128 stands for zero in the data rows.
Here are some points, one per row:
[ 41  97  96 164  82 160 221 130 113  94  62 120 153 140 134 130 119 115
  70  83  93 118 127 185 133 126 145 123  92 119 145 124 100 114 181 180
 162 159 116 145  91 151 148  87  70 181 154   0  99  81 186  93]
[119 163 212 130 128 143 179 141  84 127 116  50 140 141  40 139 148 156
  30 140 130 142 179 106 100 150 190 187 227 118 158 180 146 168 134 154
 111 119 127 150 245 188 147 157 137 137 197 143 102 119 134  91]
[106  85  66 153 105 110 255 132 197  95 191 139 123 122  67 137 115 115
 172 130 121 111 173  88 131 115 114  95 144 145  46  79 140 135 142 131
 148 108  69 103 140  30  32 173 125 151 119 158 144 108  93 150]
[ 75 109  87 154 142  87 105 235 127  86 156 135 153 126  70 167  91 141
  56 109 172 144 140 176 101 162 100 150 109 164 150 103 134 152 123 157
 156 172 175 170 116 193  97 148 146 177 123  64 140 255 152 101]
[ 51  90 150  92 163  85  78 169 102  85  63 150 116 105 140 189 212 180
 111 111 115 170 114 118  86 118  64 105 124  49  98 126 192 195 189 122
 104 115 145  53 126 137 137  76 117 167 123 113 151 117  82 109]
[114 188 172  28 238 152 102 107  84 123  39 120 215  82  80 164 135 127
 180 102  91 145  51 127 144 146 137 217 105 211  95 129 118 160  85 152
 133  93 114 167 145 155  92 163 141 112 200 149 115 182 179 167]
[125 108 147 155 101  95 132  78 106 199 102 121  61 160  34 152 159 133
 165 160 134 182  89 152  63 169 188 146 152  96 136 123 107 187  96 101
 140 115 162 115  86 106 132  85 135 119 155 102 136 171 133 153]
[142 101 128 146 130 174  66 111 219 157 165 125 137  36 170 140 121 116
 126 163 132 100 125  86 206 165 230 118 173 149 198 135  80 150 125 145
  91 143  61 101 142 104  82  82  68  89 111 101 134 114 115 144]
[150  29 111 136 130 182 174 124 132 162 101 129 145 109 150 181 105 146
 132 111 118 150 118 143  96  98 120 165 109 156  88 141 148 131  63 173
  95 119 187  89 162 164 222 153 252 177 120  59 174  99 107 117]
[160 102 141 108 122 128 145 164  63 123  79 115 139 140 169  85 113 126
 104 137 198 159 122 163  51 120  65 162 150 139 152  66 115 147 203 109
  71 175 199 150 151 141  42  76 166 224 122 137 170  85 102 244]
[ 84 109  66  47 129 144 107 108 176 142 141 109 119  85 137 103  89 192
  84 167 102 152 161 235 171 167 138  54 169 122 128 141  82 116 168  95
 106 117 106 108 105  87 123 120 144 118 132 151  94 157 200 175]
[181  73 131 177 120 155 110  70 179 128 146 158 165  55 139  96 138  88
 149  81  94 121 135 110 110 140  74 128 121 169 143 152 167 110 137 171
 211 138 159 110 126 114 149 132 108  90 169 198   0 174  79 147]
[131 125 149  79 104 136 102 121 134 152 157 138 163 183 104 102  96 188
 201 117 157 138  37 150  84 144 134 133 142 129 161 149 149 126  88 152
 159 164 152 139 121 152 125 145 176 155 177 115 128   0  98 102]
[208 153 146 119 158  97 145 133  92 136 172 151 149 159 121 185 129  82
  92 151 118  90  93 176 146 172 113 111 129 131 110 251 139  81 120 159
 140  98 193 103 113 138 100 179  55 114 122 188 135 112 121 168]
[ 76 112 137 131 124  75 136 130  79 152 177 123 202 109 163 104  97 111
 175 122 141 131  87 133 121 132 103 164 153  87 162 143 103 127 122 135
 124 108 163 176 255 118 156  80  93 158  16 121 115 131 113 114]
[148  91 160 111 103 182 135 100 154 213 105 219  92 134 150  99 150 148
 118 132  74 113 135 140 137 182 200 155  62 110  90  81 122 118 120  98
 148 151  99 125 118 174 128 139 132  92 117 157 162 157  31 157]
[ 56 151 123  50  73 149 106  88 133 108 190 115 130 153  77  86 110  12
 104 121  10 132 178 109  96  54 128  90 160 175 110 129  81 158 163  67
  78 160  83  85 123 171 113 140 133  73  90 100 130 139 150  79]
[210 125  93 106 107  35  97 132 104 120 112 147 136  85 131 128 132 130
 143 138 133   0 143 112  73 109 157 131 122 136  96 121  84 125 155  64
 122 155 118 108 125 100 164 168 179 120 140 138 102 141 172  85]
[ 77  99 124 114 187 158 171 130 103 128  73 135 139 155 137 123 129 127
 149 124 247 110 185 134 124 136  76   0 164 113  88 132 142 114 134 141
 119 116  71 151 121 136 154  96 132 135  82 117 180 119 109 143]
[150 255 151 110 157  50 126  78 225 147  90 120 125 135 139  26 130  97
 100  98 116 163 136  98 107 161 144 177  93 117  84 162  94  81 135 190
 139 124 176 136 133 137 128 124 136 103 138  71 166 179  78  98]
[141 206  87 177 153 114 143 112 136 116 147 128 194  98 128 170 129 118
 128 160 180 164 132 141 148   0 105 109  98  87 123 135 105 133 130 109
 129  79 157 157 111 201  83 142 114 138 102 111  74  85 124 179]
[164  91 144  68 145 107 128 196  96 148 119 123 147 135 155 159  91 109
  84 123 174 158 162   0  82 163 110  77  96  81  99  94 167 141  66 127
  93 105 153 227  81 133 122  70 125 189  93 143  87  88 114 141]
[113 113 104 139  97 190 129  72 134  80 112   0 139  75 159 122 145 132
 127 134  94 122 108 136 121 133 107 125  94  61  89  95  99 101 152  46
 132 124  62 169  91  96  95 136 139  78 138 154 149 113 138  86]
[ 98 101 131 150 198 112 147 135 123 131 108  76   0 161  80 138  56 132
 137  64 135 127 101 154  96 133 102 133  72 121 165 131  99 255 148 126
 125 120 154 173 146 130 152 151 107 167 149  89 112 107 111 158]
[159 135 154  72   0  65 141 131 159 175 175  65  83 100 174 112 178 152
 176 109 127 130 143  95 194 109 163 124 121 160 117 193 158  99 125 130
 187 179 179  88 118 176 144 144  96  98 167 181 166 150 117 155]
[168 121 255 161 181  75 154 106 113 120 173 150  98 109 136 137 175 107
 147 144 192 158  99 141 210 108 107 106 140 156 129  86 155 108 136 104
 127 185 151 133  90 104 154 136 118 125  44  78 116  81 150 121]
[183 151 123 114 184 194 153 122 133  95 203 120 137 231 156 111 244  82
 160 216 138 132 131  59 160 128 255 149 109 160 136 171 111 115 159 179
 217 112 149  83 114  90 164 150 197  98 110 205 122 134 123 135]
[ 93 137  85 148  77 116  97  39 142 239 148 154 134 151 173 173 169 165
 100 130 105 144 142  61 174 142 133 180 141 194 150 154 171 111 192  83
  64  85  38 151 101 118 100 174 173  71 108 190  95 134 166 101]
[144 144  98  95 159  96 157 192 101 201 102 115 117 131 100 107 157 106
 117 148 185 171 173 186  64 136  43 142  38 112 184  81 129 108  78 191
  85 119  70 135 156 103 105 121  96 197 138  44 105 108 109  99]
[136 164  94 133 110 222 151 113 146 121 133 151 102 182 149 119 207 162
 176 163  91 130  94 115 149  81 165  99 150 163 147 152 110  67 110 138
 106 178 187 191 109  86 101 126 107 156  90 160 115 166 124 102]
[112 167  69 150 108 161  82  84  99 122 122 191  79  98  74 106  79 139
  68 110 149  81 155 123 255  65 115 128 167 142 108 107 134 146 109  85
 132 103 112 106 105 112  86  17 169 121 153 179 148 125 101  68]
[135 114  93 101  75 131 135 241  90  94  49 150  96  83 140 141  95 153
  94  91 147 141 153 121 169 136 100 157 152  74 211 109  99  71 156  72
 135 148 142  77 111  83 132 198 172  34 150 115 141 127 110 107]
[156 138 204 177 104 137 140 142  94 125 164 134 132 169 154  92 121 133
 156 168  53 123  85  93 174 166  58 153 125  42 107 180  88 123 128 223
 190 129  90 100 140 163 110 136 170  88 126  89 141 180 170 204]
[ 87 116  62 134 105 100 117  30 100  27  53 177 181 121 147 113  76 125
 145 194  98 149 229 115 153 172 114 119 100 100 135 102 162 141 108  61
  42 161 140 111 110 110 143 155  63 138 158 106 136 125 136  94]
[151 163  81 213 100 143 100 216 125  71 168 130 164 124  88 116 140 170
 161  39 119 133 124 133 142 161 163 103  70 196 108 128 140 137 189 132
  22  85  91 110  85  68 164  88 109  77  84 143 153 110 122 133]
[126  42  68 123 149  90   0 124 126  97 155 121 106 186 134 184 178 153
 140  92 131 138 138 146 158  67 155  37 171 120 130  67 123  82  87  84
  95  89 105 127 167 107  91 116 145 146 150 109 143 134 135 139]
[123 144 177 160  93 154  29  77 148 128 164 120  76 103 157 140  81 116
 112 117 104  86 160 142 115 132 135 115 130 106 116  81 187 107 133 213
 140 137 166 108 114  82 163 191 102 120 100 204 162 162 157 136]
[ 99  69  50 172 179 130 107 143 115 112  86 145  84  81 183  70  88 122
 139 115 112 155 143 107  75 100 120 149 216 126 120 145 163 138 126 119
 145 103  96 126  84 132 129 179 131 129 112 169 166  88 197  76]
[243 182 139 111 163 155  98 128 152 136 145 106 184 226 162 152 127 132
 130 109 136 105 111 152 153 132  75 174 170 122 124 103 167 150  95  77
 193 106 127 169 164 108 209 134  52 133 115 114 136 140 113 182]
[131 202 186 179 173 181 186 133 150 168 191 162  91 154 169 137  96  81
 236 161  88  74  90 146 151 199 180 122 100 137 125 135 138 102 100 130
 165 176 146  45 129 151  86  97 118  78 156 154  73 146 138  53]
[106 176 126 122  66 102 118 171 163  66 106 180  97  94  80 165 143 112
  82 159 142 161  64 155  43 151  85 180  96 132 123 132  98 108  81 113
 143 115  60 176 190 217 216  74 158 188 165 146 180 108 179 143]
[105 107 223 166 177 104 158 189 127 130 114 134 178 151 130  76  87 144
 100 132 178 142 110 130  75  27 157 123 118 149 190 126 131  93  85 138
 152  88 128 132  94 107 153 118  71 115 161 158 128 142 108 128]
These points spread out most along one direction. For each point below, how far along it does it lie, from 0 to 99? The average is 50, and the first point in the table lies past the average. One standard deviation of the points above along it is 16.
[112 167  69 150 108 161  82  84  99 122 122 191  79  98  74 106  79 139
  68 110 149  81 155 123 255  65 115 128 167 142 108 107 134 146 109  85
 132 103 112 106 105 112  86  17 169 121 153 179 148 125 101  68] : 43
[ 51  90 150  92 163  85  78 169 102  85  63 150 116 105 140 189 212 180
 111 111 115 170 114 118  86 118  64 105 124  49  98 126 192 195 189 122
 104 115 145  53 126 137 137  76 117 167 123 113 151 117  82 109] : 73
[ 87 116  62 134 105 100 117  30 100  27  53 177 181 121 147 113  76 125
 145 194  98 149 229 115 153 172 114 119 100 100 135 102 162 141 108  61
  42 161 140 111 110 110 143 155  63 138 158 106 136 125 136  94] : 56
[136 164  94 133 110 222 151 113 146 121 133 151 102 182 149 119 207 162
 176 163  91 130  94 115 149  81 165  99 150 163 147 152 110  67 110 138
 106 178 187 191 109  86 101 126 107 156  90 160 115 166 124 102] : 33
[181  73 131 177 120 155 110  70 179 128 146 158 165  55 139  96 138  88
 149  81  94 121 135 110 110 140  74 128 121 169 143 152 167 110 137 171
 211 138 159 110 126 114 149 132 108  90 169 198   0 174  79 147] : 31
[ 77  99 124 114 187 158 171 130 103 128  73 135 139 155 137 123 129 127
 149 124 247 110 185 134 124 136  76   0 164 113  88 132 142 114 134 141
 119 116  71 151 121 136 154  96 132 135  82 117 180 119 109 143] : 65
[148  91 160 111 103 182 135 100 154 213 105 219  92 134 150  99 150 148
 118 132  74 113 135 140 137 182 200 155  62 110  90  81 122 118 120  98
 148 151  99 125 118 174 128 139 132  92 117 157 162 157  31 157] : 35
[164  91 144  68 145 107 128 196  96 148 119 123 147 135 155 159  91 109
  84 123 174 158 162   0  82 163 110  77  96  81  99  94 167 141  66 127
  93 105 153 227  81 133 122  70 125 189  93 143  87  88 114 141] : 71
[105 107 223 166 177 104 158 189 127 130 114 134 178 151 130  76  87 144
 100 132 178 142 110 130  75  27 157 123 118 149 190 126 131  93  85 138
 152  88 128 132  94 107 153 118  71 115 161 158 128 142 108 128] : 57
[159 135 154  72   0  65 141 131 159 175 175  65  83 100 174 112 178 152
 176 109 127 130 143  95 194 109 163 124 121 160 117 193 158  99 125 130
 187 179 179  88 118 176 144 144  96  98 167 181 166 150 117 155] : 26
[160 102 141 108 122 128 145 164  63 123  79 115 139 140 169  85 113 126
 104 137 198 159 122 163  51 120  65 162 150 139 152  66 115 147 203 109
  71 175 199 150 151 141  42  76 166 224 122 137 170  85 102 244] : 80
